50 stands for zero in the data rows.
One hidden rule gives every row of this table a label. Here are some rows, each with its label.
array([49, 55, 55, 55, 55, 48, 35, 43]) kite
array([67, 68, 68, 69, 65, 51, 37, 37]) kite
array([60, 67, 61, 65, 54, 38, 39, 42]) kite
array([42, 51, 63, 58, 65, 50, 45, 40]) kite
array([61, 65, 67, 66, 65, 55, 48, 42]) kite
array([43, 45, 51, 47, 60, 77, 54, 42]) kite
array([43, 46, 59, 53, 59, 60, 48, 43]) kite
array([49, 55, 66, 62, 66, 41, 37, 39]) kite
array([44, 48, 61, 55, 63, 60, 50, 42]) kite
array([39, 29, 28, 27, 30, 61, 68, 73]) mint
array([48, 52, 54, 54, 51, 60, 59, 59]) mint
array([92, 74, 56, 66, 45, 22, 29, 37]) jar
array([45, 42, 59, 51, 65, 62, 47, 50]) kite
array([39, 29, 25, 26, 27, 55, 72, 68]) mint
array([42, 52, 56, 54, 58, 62, 45, 40]) kite
array([36, 34, 28, 30, 25, 47, 71, 71]) mint
array([42, 47, 62, 54, 65, 60, 43, 45]) kite
array([39, 35, 31, 32, 29, 58, 66, 68]) mint
array([47, 49, 57, 53, 57, 52, 50, 47]) kite
array([36, 29, 36, 32, 43, 34, 47, 53]) mint
array([47, 51, 62, 57, 65, 51, 35, 44]) kite
array([33, 35, 32, 32, 34, 53, 73, 74]) mint
array([36, 34, 27, 29, 24, 44, 66, 78]) mint
array([33, 31, 27, 28, 24, 38, 67, 75]) mint
array([39, 28, 24, 25, 26, 35, 61, 78]) mint
array([43, 47, 56, 53, 62, 62, 46, 46]) kite
array([67, 61, 55, 59, 50, 30, 29, 33]) jar
array([71, 67, 71, 69, 63, 38, 36, 36]) jar
array([56, 55, 60, 58, 60, 63, 56, 44]) kite
array([39, 35, 26, 30, 29, 57, 75, 78]) mint
array([47, 48, 57, 53, 63, 63, 40, 37]) kite
array([36, 31, 27, 28, 28, 56, 81, 75]) mint
array([40, 47, 51, 49, 60, 66, 56, 46]) kite
array([54, 63, 67, 66, 65, 39, 32, 34]) kite
array([65, 64, 53, 59, 44, 21, 28, 37]) jar
array([57, 62, 63, 63, 63, 43, 40, 34]) kite
array([63, 62, 61, 63, 54, 29, 38, 42]) jar
array([82, 72, 58, 66, 55, 27, 39, 38]) jar
array([39, 31, 27, 29, 26, 37, 74, 81]) mint
array([56, 51, 55, 53, 57, 62, 54, 57]) mint
array([38, 41, 58, 50, 61, 76, 58, 52]) kite
array([48, 48, 54, 51, 52, 42, 34, 38]) kite
array([41, 48, 51, 49, 56, 60, 52, 51]) mint
array([33, 34, 24, 28, 26, 37, 59, 76]) mint
array([44, 49, 49, 50, 58, 71, 50, 49]) mint
array([33, 28, 27, 27, 27, 74, 71, 60]) mint
array([52, 47, 48, 48, 48, 49, 58, 57]) mint
array([70, 62, 41, 52, 35, 26, 33, 42]) jar
array([79, 75, 61, 69, 53, 28, 35, 43]) jar
array([42, 49, 58, 54, 59, 68, 55, 41]) kite
array([41, 48, 59, 54, 60, 69, 51, 41]) kite
array([50, 52, 54, 53, 54, 63, 56, 44]) kite
array([54, 57, 64, 61, 64, 55, 44, 50]) kite
array([36, 29, 29, 28, 39, 40, 48, 43]) mint
array([86, 79, 60, 70, 54, 25, 39, 38]) jar
array([39, 31, 31, 30, 27, 47, 65, 70]) mint
array([50, 50, 62, 57, 63, 44, 40, 44]) kite
array([39, 29, 30, 28, 32, 57, 75, 74]) mint
array([42, 47, 60, 53, 61, 49, 43, 45]) kite
array([76, 78, 69, 75, 63, 29, 40, 43]) jar
array([39, 29, 31, 29, 30, 74, 78, 79]) mint
array([52, 47, 55, 51, 53, 60, 59, 58]) mint
array([53, 59, 64, 62, 61, 51, 46, 43]) kite
array([44, 43, 54, 48, 60, 80, 56, 47]) kite
array([36, 35, 28, 30, 37, 41, 39, 51]) mint
array([36, 31, 24, 26, 23, 42, 63, 73]) mint
array([56, 58, 63, 61, 61, 38, 36, 43]) kite
array([61, 64, 63, 65, 64, 51, 44, 47]) kite
array([47, 56, 60, 59, 63, 41, 35, 44]) kite
array([47, 48, 47, 46, 52, 57, 38, 36]) jar
array([51, 54, 61, 57, 60, 45, 34, 44]) kite
array([33, 34, 27, 30, 28, 45, 73, 76]) mint
array([39, 31, 27, 28, 25, 39, 69, 80]) mint
array([82, 78, 54, 67, 48, 30, 34, 42]) jar
Which label does each new row get?
array([36, 28, 27, 27, 25, 46, 63, 69]) mint
array([46, 54, 57, 56, 55, 48, 44, 36]) kite
array([39, 34, 24, 28, 26, 43, 77, 87]) mint
array([69, 77, 65, 72, 63, 34, 38, 44]) jar
array([49, 52, 61, 57, 65, 52, 46, 45]) kite
array([70, 67, 50, 58, 42, 32, 37, 42]) jar
array([33, 32, 29, 29, 29, 55, 66, 67]) mint
array([36, 28, 28, 27, 26, 44, 73, 66]) mint
array([40, 42, 56, 50, 60, 67, 46, 42]) kite
array([50, 50, 51, 50, 51, 39, 37, 38]) kite
array([33, 35, 32, 32, 30, 50, 76, 69]) mint
array([66, 63, 62, 63, 61, 53, 47, 42]) jar
array([51, 54, 53, 53, 50, 46, 42, 34]) kite
array([51, 59, 67, 64, 67, 47, 37, 43]) kite
array([40, 44, 53, 49, 61, 76, 56, 47]) kite
array([57, 58, 55, 57, 54, 53, 38, 34]) jar
array([71, 63, 45, 54, 39, 26, 33, 42]) jar
array([36, 31, 31, 30, 27, 55, 81, 72]) mint
array([86, 71, 59, 66, 52, 34, 38, 42]) jar
array([37, 39, 51, 45, 56, 74, 59, 42]) kite
array([55, 57, 55, 57, 57, 63, 57, 44]) jar
array([49, 57, 52, 54, 55, 52, 49, 46]) kite
array([60, 67, 61, 65, 61, 57, 50, 43]) kite
array([41, 46, 59, 53, 64, 56, 41, 35]) kite
array([66, 74, 63, 70, 62, 37, 35, 45]) jar
